A state moves one step at a time under one of 6 hidden systems, and each row is a state written as 26 numbers. Each run below is a few steps of one system.
Z748, run 1 (8 x 26):
[[ 46  28 -16   2 -34 -39   4  14 -14 -17  34   0 -78  12 -36  25  10   3
    5  17  20 -24 -16  24 -38  42]
 [-22   5 -26 -14  -4  -3   7  10  14 -74  -9 -39  -3   9 -24  71  28  -7
  -23 -34 -24  28  22  -1  21 -16]
 [-38   5 -31 -16  -4  10   6  74 -16   4  -3  13  62  26  29 -34  -1 -18
   12 -30   6  20   7  21  39   1]
 [ 27   8 -21 -11  -2 -23 -18  26  -7  28  26  67 -22  34 -14  -5 -13   9
   47  29   8 -39   0   7  -3  70]
 [  6 -10 -14 -12   6  -8 -15  -6 -12 -59  -6 -22 -73  -6 -54  47 -11  52
   13 -16 -18 -14  30  -1   2   6]
 [-20  23 -19 -12 -28  -4  20  62 -29 -28   7 -56  -7 -14  12 -20  13  -4
  -19 -53  18  47  12  35   8 -25]
 [ 11  46 -27 -11 -23 -28  11  37   8  14  40  39  39  47   8  12  31 -45
   12  13   9  -3 -26  23  11  39]
 [-14 -35 -31 -11  26   5 -31   5   6 -46 -22  39  -6  45 -40  47 -16  16
   33  18 -33 -42  15 -13  27  32]]
Z514, run 2 (8 x 26):
[[-17  28  14 -25  18  10   1 -51  10  -8  -3 -26  39  -3 -16  29   8  45
    7 -30 -27   5   8  -8  62 -62]
 [-19 -63   1  22  10  31  -9  35 -35   0 -36   2  -9   0  12 -71 -45   8
   10   9  19 -30  -6  -1 -21   1]
 [ 38  27 -10  -3 -17 -40   2   7  22  26  42  40 -45  -5  -8  30  22 -15
    6  20   4  12  16   1 -40  71]
 [ -2  43  12 -24  -4   2  10 -38   4 -23   0 -61   6  -9  -4  36  22  24
  -19 -37 -10  17  -8  12  41 -67]
 [-27 -55  -1  33  11  36  -1  28 -27  -5 -34  -1  39  18  24 -59 -26 -32
  -10  20  14 -26 -26  -1  -9 -13]
 [ 17   8 -10  -2   1 -32  -2  -4  40  32  26  72  -9   3 -17  30  12  -4
   31  26 -11  -2  27 -23 -17  71]
 [ -2  27  11 -28   7   1  -3 -33 -11 -23   1 -54 -28 -29 -20  24  -2  65
   -3 -47 -13  23  23   8  34 -49]
 [  3 -34  -2  24  -7  22  -6  36 -53  -1 -18 -22   0  12  37 -61 -24 -29
  -25  14  30 -12 -39  25 -28  -8]]
Z514, run 3, 8 rows:
[[  2  -5  34  19  11   3   7 -67 -16 -11  -1 -39 -26 -41 -42  -4 -13  67
    3 -11 -12 -18   0 -19  -4 -48]
 [ 23 -44  -1  -1   7  29 -40  13 -19   6 -38 -15 -48   9  58  -6 -24 -35
  -34  20  17   7 -14  21 -35  17]
 [  0  47   1  -7 -26 -29  35  15  57  45  29  22  25 -21  25  12  46 -44
   -8  -6   8  45  14  -5  -7  19]
 [-18  -6  27  27  20  15  16 -72  -4 -15  -1 -27  45 -23 -33  -1   3  38
   -4  -3 -24  -9 -11 -34  14 -62]
 [  7 -63   4  -1  32  37 -50   0 -16  19 -44  23 -27  11  42 -17 -49  -3
    3  28   2 -15   3  -2 -18  28]
 [ 12  43   5 -17 -26 -36  23  24  39  42  27  14 -40 -45  16   3  25  -8
    4 -21  13  47  42  -1 -22  35]
 [  6  20  25  25  -5   2  20 -61 -26 -16  17 -61  22 -26 -15   3  20  17
  -36 -12  -4   9 -33  -2  -6 -66]
 [  0 -51   8   5  21  42 -31 -12  11  19 -51  24  14  33  51  -8 -25 -45
  -11  40   6 -29 -25  -4  -5   5]]
Z58, run 4 (8 x 26):
[[ 12 -49   2   1  32  18 -40 -17  -2  23 -26  50 -25  19   2 -10 -45  19
   31  39  -5 -50   6 -16 -11  38]
 [ -4   9  14 -10  -9 -16  16  -9  20 -13  -2 -27 -73 -57 -40   3  -7  58
   17 -30   4   3  44 -15 -11 -12]
 [ 10  38   2  10 -21  -8  21  -7 -45 -14  35 -63  25 -10   6   0  27  -2
  -41 -27   6  40 -31  25  -3 -44]
 [ 15  -4   0   4  -3  14  -8  -7  24  24 -18  25  30  40  49  14  17 -77
  -27  44  10 -16 -42   7  -8  12]
 [-38 -24  -3 -10  23   5   4  11  61  19 -27  61  19  -5 -12  -1 -11   9
   44   5 -16 -16  46 -37  22  27]
 [  0 -13  -6   2  22  -1 -21  -1 -70  -4  28 -16 -10 -24 -24 -22 -34  82
   20 -30 -16  21  26   5   5  -2]
 [ 53  25  20   2 -23  -5  -4 -27 -27   6   7 -51 -67  -9  16   2   2  -5
  -32  14  32 -14 -43  34 -34 -20]
 [-25  20  13   7 -25  -7  46  -9  78  -9 -22  -6  27  -2   1  24  46 -60
  -25   9   6  -7  -9 -21  -1 -26]]
Z225, run 5 (8 x 26):
[[ -4   2 -19 -49  14  29 -40  34 -31  -4 -26  -6   2  45  39  -7 -30  19
   18 -21   4  -7  -5  43  57 -15]
 [ -4  -4 -10  21 -29 -22  28  71  -3  27  18  27 -22 -16   3 -59  -1 -27
   12  10  37   5   7   6 -47  50]
 [ 10  59 -12 -10 -13 -45  23 -21   4 -16  54   4  -1  -2 -57  45  36  34
   19 -13 -18   2   8   0  14   9]
 [ -6  10 -19 -48   3  25 -32  34 -20 -28 -33 -37 -15  33  33  10 -18  10
   -1 -33   8   0  -5  43  53 -29]
 [ -5  -2 -16  15 -24 -12  21  72   6  31  12  30   2  -2  30 -44   8 -54
    1  10  30  21   3   9 -36  48]
 [ 13  52 -12  -3  -8 -45  17 -18   5   0  55  33  17  16 -58  31  26  32
   38   4 -15 -19  -1  -6  19  23]
 [ -6   0 -21 -41   6  19 -32  36 -34 -37 -28 -36 -39  24   7   6 -27  35
   14 -35   4 -11   6  39  45 -20]
 [ -5   6  -8   8 -31 -12  23  68  -2  28  18   4 -12 -23  37 -42  12 -46
  -16 -10  30  47  15  17 -39  33]]
Z58, run 6, 8 rows:
[[ -7 -66 -22  25  25  24 -29  -6 -17 -58 -31  -7  -8  19   0  45  -7 -26
  -34  19 -28  11   4 -15 -29  19]
 [  2  32 -13 -44 -18 -17  -2  60  32  34   1  14 -42 -15  32  -2   4  -9
   18 -30  20  36  44  26   7  37]
 [ -5  36  -2  15 -15 -16  28   1 -37  -3  33   2  40  22 -48 -40  -1  35
   36   1  11 -53 -39  11  30 -26]
 [ 13 -56 -12  26  17  18 -32 -25 -20 -56 -28 -13 -34  22 -10  50  -7 -18
  -33  31 -18 -14 -15  -8 -35  16]
 [-14  29  -8 -40 -24 -12  13  55  55  11 -14   0 -42 -23  26  13  18 -19
    4 -36  16  41  47  14   7  19]
 [-12  32 -12  15 -11 -16  25  25 -48   3  43   7  68  27 -30 -46   1  21
   30  -8   8 -21 -30  13  30 -14]
 [ 28 -51 -10  16  21  13 -41 -29 -20 -34 -23  10 -36  35  -7  41 -19 -12
  -15  46 -15 -35 -26  -4 -28  29]
 [-21  17  -4 -35 -22 -10  17  43  67  -8 -28  -9 -59 -33   3  16  11  -1
   11 -38  12  22  55   0   7   6]]
Z225, run 7 (8 x 26):
[[  3  -3 -31 -24  13   5 -28 -12   5 -67 -13 -15  -9  39 -13  91  14  -5
  -18  -8 -34  10   7   8  27   1]
 [ -6 -15  -5 -28  21  29 -31  31  -2  56 -21  31  23   6  72 -33 -25 -15
    8  -6   7  30  17  12  18  17]
 [ -3  18  11  42 -22 -32  48   6 -15  25  42  23  16 -14 -49 -63   3  15
   30  18  22 -39 -18 -15 -28  12]
 [ 16  15 -13 -12  -5 -16 -12 -23 -14 -67   5 -40 -62   5 -49  66   9  37
   -5 -14 -15 -11   4  11   6  -7]
 [-14   1  -3 -39   5  28 -16  31  20  19 -35 -19  -1  -9  75   6   0 -31
  -24 -32   6  58  25  20  20 -14]
 [ -8  16   3  33 -14 -14  34  12   1  41  33  41  72  13  -2 -48  17 -34
   11  28  14 -20 -34  -8 -10  13]
 [ 24  -2 -16  -4   8 -19 -20 -21 -18 -43  10  12 -47  33 -61  42 -10  43
   29  22 -15 -59  -9   0   6  24]
 [-18 -16  -5 -37  10  19 -16  33   9  -3 -31 -26 -48 -36  30   1 -19  23
   -1 -45   0  50  56   7   8  -6]]
Z107, run 8:
[[  5  -4 -24  -7   6  10 -23  10 -52 -54   5 -59 -11   5  15  42   6   2
  -44 -33 -18  55   4  25   3 -17]
 [  0  -6   8 -18  -7  17  -8  32  33  57 -27  25   3   3  76 -36  -7 -55
   -6  12  30   9  -2  13  -8  19]
 [-12  21  -5  16  -4 -26  30  -8  15   2  26  46  45  28 -58  -8  13   9
   44  27  -5 -58 -20 -18  17  15]
 [ -2 -24 -28  -6  24   2 -33   3 -57 -57   6 -24 -26   0 -31  36 -17  56
    0 -31 -32  25  30   3  10   5]
 [ -7   8  16 -20 -22  10  12  43  31  32 -28 -23 -47 -43  52 -39  -4 -23
   -9 -24  36  30  24  17 -19  -6]
 [  7  50   3  17 -31 -26  41  -4  11  13  30  10  48  28 -19 -12  34 -34
    3  22  18 -41 -53   8  10 -13]
 [ 11 -32 -41  -6  33   9 -51  -6 -46 -48   1  13  10  52 -12  60 -13  11
   -2   9 -36   2  -1   5  16  30]
 [-36 -33   2 -17  11  16  -2  44  40  22 -39  20 -26 -37  25 -29 -22   2
   18 -21   5  27  60 -15  -4  19]]
Z748, run 9:
[[ -5 -16  -8  34   7  -3   6   0 -62 -14  39 -37  31 -34   0  -9  11   8
  -40 -24 -18  73   6  -6 -30  -7]
 [ 34  44   4 -45  -2  10 -23 -13  13  46 -10   5  16  44  65  21   9 -33
   -5   9  14  -6 -35  36  40 -10]
 [-34 -22   7  20  -5  -3  33   3  57 -20 -32  33  -4   4 -51 -13  -3  -6
   37  26   5 -69   3 -35  -2   4]
 [ -3 -48  -5  30  30   8 -19  -5 -57  -5  21  -6   2 -40  -3 -10 -17  33
  -20 -14 -24  60  33 -19 -39  22]
 [ 39  63  18 -50 -10   2 -19 -21   0  45   8 -27 -27   4  49   6   1  14
   -3 -15  23   7 -18  43  32 -27]
 [-21   8   7  34 -31 -17  54   3  41 -30 -12  -1  11  13 -47  -9  23 -31
    6  25  18 -64 -33 -14  -8 -18]
 [-13 -61 -19  27  35  19 -23  -3 -29 -19   2  15  33  -5  13  22  -4 -18
  -33   6 -37  58  24 -26 -29  32]
 [ 13  35  16 -58  15  16 -27 -12  14  59 -15  11  -9   0  47  -6 -20  33
   27 -22   7   7  15  21  50 -16]]
Z490, run 10, 8 rows:
[[ 20  36 -32 -55 -11  -8 -28  38  -9 -21  -4   0 -45  52   3  36  -6  11
   25 -11   9 -27  -4  47  41  17]
 [-38  17 -19  14 -38 -17  52  69  -6 -44  10 -42   0 -16 -28 -28  17  -8
   -3 -36  22  16  10  12  -5 -16]
 [ 24   3 -28  33  -8 -27   1   2 -29 -11  52  18  26  19 -12  33  33 -40
  -30  25 -14  32 -19  -2 -40  49]
 [ -8   1 -42 -38  13   8 -32  43  -9 -21 -14  35  20  73  11  26 -11  -9
   28   2  -9 -19  -2  24  52  26]
 [-30 -20 -24  21 -20  -9  22  69 -39 -48   4 -20 -27 -10 -47 -46 -17  26
   22 -24  14 -13  14   7 -15   5]
 [ 50  38 -19   9 -25 -44   0   2 -32 -13  60  -5 -39  10 -24  37  27  -7
  -18  12   4  14 -17  21 -38  40]
 [-12  37 -33 -41 -14   0  -2  43  22 -25  -9  -1  29  55  17  36  24 -38
    1 -17   0   3 -10  30  55  -7]
 [-46 -44 -31  39  -3   1  22  68 -30 -41   2   1  33  -4 -25 -39  -1 -16
   -1 -10   1  16  12 -10 -22  17]]
Z490, run 11 (8 x 26):
[[-26  25  19  14 -27   3  49   5  45  14 -15 -16  53  -4  20 -25  32 -53
  -14   1  24 -10 -29  -2  11 -44]
 [-23 -61  -5  37  34  14  -8 -28  20 -14 -17  35  34  -4  -8  27   2 -24
  -14  32 -37  11  17 -51 -26  29]
 [ 20 -15  -5 -34  39  19 -58 -12 -41  29  -3  22 -19   9  19  -4 -45  58
   29  -8 -14   6  22  11  24  17]
 [  9  37  28  -5 -33  -9  31   8  -2  18  -4 -34 -44 -24 -11 -57 -12  30
   22 -11  46 -47 -22  21   2 -42]
 [  6  18  18  20 -20 -19  34 -42  53 -16   2 -23 -15 -27 -17  49  46 -37
  -38  10  -4  10  -7 -23 -31 -14]
 [-14 -15  -9 -22  33  28 -31 -13  10  16 -16  16  58  11  55  38   5 -21
  -22 -10 -32  60  20  -9  30   3]
 [-22 -34   6  18  18  20  -4  23 -32  35 -10  31  31  -2   9 -82 -45  23
   35   9  13 -28  -5  -5   2   3]
 [ 34   2  20  16  -7 -21   4 -46   6  -9   6   0 -72 -10 -53   6 -10  40
   19  26   7 -62 -12 -11 -29   9]]
Z107, run 12:
[[-20 -37  15  34  -1  17  21 -34  32 -53 -45 -29  -9   2 -27  19   9 -25
  -26  25  -2 -46 -26 -26 -16 -36]
 [  7 -25   4  35  28   3  -9 -38 -30  20  31   7  44 -30  19  10   9  -6
  -38   5 -31  71  12 -28 -36  14]
 [ 29  18  35 -34  21  17 -27 -57  20  67 -16  21 -14  -2  32  -7 -26  36
   25  10   4 -26  -5  -1  27 -16]
 [-15 -32  22  42  -4   6  27 -31  10 -44 -29 -27 -31 -11 -51 -12  -9  11
   -2  24   6 -66 -22 -23 -23 -32]
 [ 21 -10   5  28  12  -6  -4 -40 -19   0  32 -23   0 -41   8  36  25  -5
  -49  -2 -24  72  11 -16 -49  10]
 [ 17  18  32 -36  20  28 -24 -51  32  65 -30   6  15   0  62   1  -9  -2
   -5   7   5  -4 -10   3  33 -31]
 [ -9 -41  20  46   7  10  15 -32  -3 -15 -22   8   4   9 -38 -28 -18   3
   12  41   4 -75 -36 -26 -20 -13]
 [ 20 -18   0  23  19 -14  -9 -47 -16 -12  31  -7 -23 -39 -28  48  10  28
  -24   0 -33  49  28 -32 -44  24]]

Which system made each run below?
run 13, 2 rows:
[[ 31  63   1 -21 -26 -46  14 -22  32  -1  40  -7 -46 -16 -32  56  38  15
    2 -10  -2  14  14   6  -7  12]
 [-36  17 -15 -41   1  23  -4  34  11 -25 -36 -24  35  32  25   8   3  -7
    3 -38   0   5   4  23  70 -44]]
 => Z225
run 14 (2 x 26):
[[-17  33 -25 -21 -34 -24  26  83  36   9   6  34   1  20   9 -14  20 -36
   27 -10  25  -2  13  18  11  39]
 [-27  -8 -29  35   4 -20  22  12 -37 -53  39   5  49  14 -69  11  18  19
   11  -7 -29   2   4 -18   2  11]]
 => Z490
run 15 (2 x 26):
[[-10 -10 -17 -19  17   0 -17  14  19  -1 -16  63  -4  44 -29   4 -24  21
   62  21  -7 -65   6  -7  32  36]
 [-17 -24 -15   6  10  -6  -3  41 -47 -20  15  -8 -32 -34 -29 -33 -29  62
   21 -35  -5  27  46  -1 -13  19]]
 => Z225
run 16:
[[  5 -37 -10   9  35  21 -38 -17 -41   3   7  -6  25 -16  41  23  -5  -2
  -40 -12 -32  82  22  -9 -18  12]
 [ 29  33  44   1  -4   6   8 -47  17  78   5  15  11 -10  32 -44  -6   1
   10  26  25 -32 -35   3  -2 -22]]
 => Z225
run 17, 2 rows:
[[ 11  13  37  38   0  -8  29 -76  15  31  16   8  36 -14 -24 -15  13   5
    0  32  -1 -39 -37 -29 -13 -29]
 [ -9 -40  15   4  44  35 -24 -58  21  -2 -34  -8  19 -21  28  44  -3  -6
  -33   1 -37  38  22 -34  -2 -16]]
 => Z58
run 18 (2 x 26):
[[-37  16 -10  18   1 -23  37  19 -11   8  44  24  64 -22 -45 -31  12  34
   33 -26 -18  21  26 -24  16   1]
 [ 47 -16  -7  -3  31  19 -60 -42 -74  -3  12  -8 -11  35  15  26 -28  28
  -14  18 -16  -6 -32  22  -1   8]]
 => Z58
run 19:
[[-24  -6   5 -21  11  23  -6 -19  12 -58 -48 -39 -17  16 -28  27 -14  37
   10 -19 -11 -42  -1   0  47 -56]
 [  6 -20  12  19 -11   5   6  20 -16   6  -2 -42 -44 -55  34 -25   3 -15
  -42 -17  17  60  17   5 -57   1]]
 => Z490
run 20, 2 rows:
[[ 43  -2  19  13   9  -2 -20 -42 -53  19  18  -6 -49  -9 -24 -29 -35  62
   20  19  10 -45 -22   8 -19   0]
 [-13  -1  21  -4 -24  -1  26  -2  48 -26 -36 -50 -72 -51  -8   8  10   1
  -19 -20  17   7  27  -9 -24 -30]]
 => Z225
run 21 (2 x 26):
[[-43 -19  -7  16  15   1  20 -22  19 -63 -14  -7  21  -4 -67  32   8  29
   13 -11 -34 -18  22 -40  22 -25]
 [  8 -39 -28 -11  32  20 -54  25 -75  -4   2  13  -2  27  19 -12 -45  32
   12  -6 -10  13   6  19   7  31]]
 => Z514
run 22, 2 rows:
[[-14 -26 -15 -30  37  22 -35  -5  40  10 -27  47  28  21  33  49  -1 -19
    2   3 -34  28  33 -21  27  33]
 [-20   0  11 -17  13   4  -2  10 -11  24  -6  14  -5 -17 -21 -55 -40  67
   58 -21   6 -33  23  -4  33 -13]]
 => Z748
run 23 (2 x 26):
[[ -6  -1 -17  -9 -21  -5   8  47  22 -32 -14 -36 -49 -22  21  29  26 -40
  -39 -26   8  53  28  13 -26  14]
 [-21  51 -19 -24  -3 -20  19  17  16  17  36  26  74  18  -6  15  33   0
   22 -26 -14  29  11   3  53  -2]]
 => Z748
run 24 (2 x 26):
[[-14  16 -12  18   8 -20  16   2 -12  24  53  20  69 -26  -2   2  29   0
  -10 -20 -24  73  27 -20  -7  21]
 [ 25  28   7 -49  12  12 -37 -12 -26  34  -6   3 -15  26  23 -14 -33  47
   36  -7   9 -30 -14  35  51 -16]]
 => Z107
run 25 (2 x 26):
[[-43  -9  26  14  -1  25  34  11  15  25 -26 -17  55 -25  24 -72  -9  -5
    4 -19  19  -3  -4 -11  16 -54]
 [ 40  -7  14  35   3 -12  -3 -32 -15  60  35  42   9  -4  13 -23  -3 -18
   -2  50   7  -9 -31  -9 -50  42]]
 => Z748
run 26 (2 x 26):
[[ 28  -2  18   2  32  -1 -25 -52 -27  58  25  46  13  -5  -6 -21 -30  53
   37  24 -12 -24  -4 -14   3  17]
 [ 11  11  29 -20  -3  15  -2 -40  17  -9 -42 -39 -51   4 -10  -1 -17  30
    8   3  18 -67 -24  12  26 -56]]
 => Z490
run 27 (2 x 26):
[[ 14 -45 -18  20  32  24 -45 -24 -73 -38  -2  -7  18  44  -6  18 -26  14
  -14  23 -23 -19 -33   8  -2   1]
 [ 26 -13  26 -16   4   5 -17 -12  35  53 -22  16 -73 -39  36 -11 -21   3
    4  13  18   3  26  -5 -34  28]]
 => Z225
